Each row has a name. Each question is about the rows just above it. Places in a row count from 0.

Zib: [129 109  93 134  71]
Mator: [166 109 139 189 119]
Gof: [131 125 136 145 122]
lovik: [104 123  93  99  71]
bif: [133 136 116 128 111]
dufuv: [104 146 145  99 192]
Dozu: [171 114 156 194 186]
fomoz: [148 115 139 156 144]
key -> tag
[186] -> Q733
[121] -> Q149
[112] -> Q267
[111] -> Q174
[128] -> Q969
[122] -> Q854
[187] -> Q593
Look up the entry of bif at place 4 in the table:  Q174
Whose row is [166 109 139 189 119]?  Mator

naso: [117 124 117 153  71 198 143]
gad: [145 131 158 120  60 104 176]
vodu: [142 116 128 134  45 163 145]
vire: [177 114 130 129  98  59 115]
fego: [124 110 117  95  78 204 112]
tefi: [145 147  71 100  78 125 175]
bagad: [161 113  65  65  85 151 102]
kaze: [155 110 167 181 147  58  97]
sivat: [136 147 153 135 100  68 187]
Pevuz: [175 127  94 156  88  71 134]
tikad: [ 91 132 120 106 119 211 139]
key -> tag
[124] -> Q327
[123] -> Q179
[78] -> Q971
[77] -> Q881
[127] -> Q763
[148] -> Q921
[125] -> Q12
[147] -> Q287
Join tefi by its entry at place 1:  Q287
[175 127  94 156  88  71 134] is in which row?  Pevuz
Whose row is [136 147 153 135 100  68 187]?  sivat
Whose row is [177 114 130 129  98  59 115]?  vire

tivi: [150 138 152 173]
maka: [149  85 129  77]
tedi: [149  85 134 129]
voliz: [168 138 152 173]
key -> tag
[149] -> Q496
[169] -> Q546
[168] -> Q704
[138] -> Q296
[139] -> Q292
[148] -> Q779
Look up the entry of voliz at place 0 in the table:  Q704
Whose row is [150 138 152 173]?  tivi
Whose row is [149  85 134 129]?  tedi

sukof: [112 126 108 113 147 158 109  95 119 114 110 125 144 121 156 114  86 137]
toma: [157  88  95 119 139 120 125 126 108 106 119  79 129 119 105 135 101 143]
gul: [124 101 109  95 145 133 106 105 101 103 111  90 134 113 138 134 101 120]
nava: [124 101 109  95 145 133 106 105 101 103 111  90 114 113 138 134 101 120]
Nodug: [139 127 111 113 145 172 134  80 145 118 120 163 116 135 160 103 102 110]
Zeze: [ 88 126 137  83 100  97  84 114 100 114 120  93 137 119 125 137 109 132]
Table of tags by key:
[95] -> Q22
[106] -> Q656
[80] -> Q410
[94] -> Q469
[114] -> Q683
[126] -> Q599
[105] -> Q441
Join nava by its entry at place 7:  Q441
[112 126 108 113 147 158 109  95 119 114 110 125 144 121 156 114  86 137] is in which row?  sukof
[124 101 109  95 145 133 106 105 101 103 111  90 114 113 138 134 101 120] is in which row?  nava
The row with [157  88  95 119 139 120 125 126 108 106 119  79 129 119 105 135 101 143] is  toma

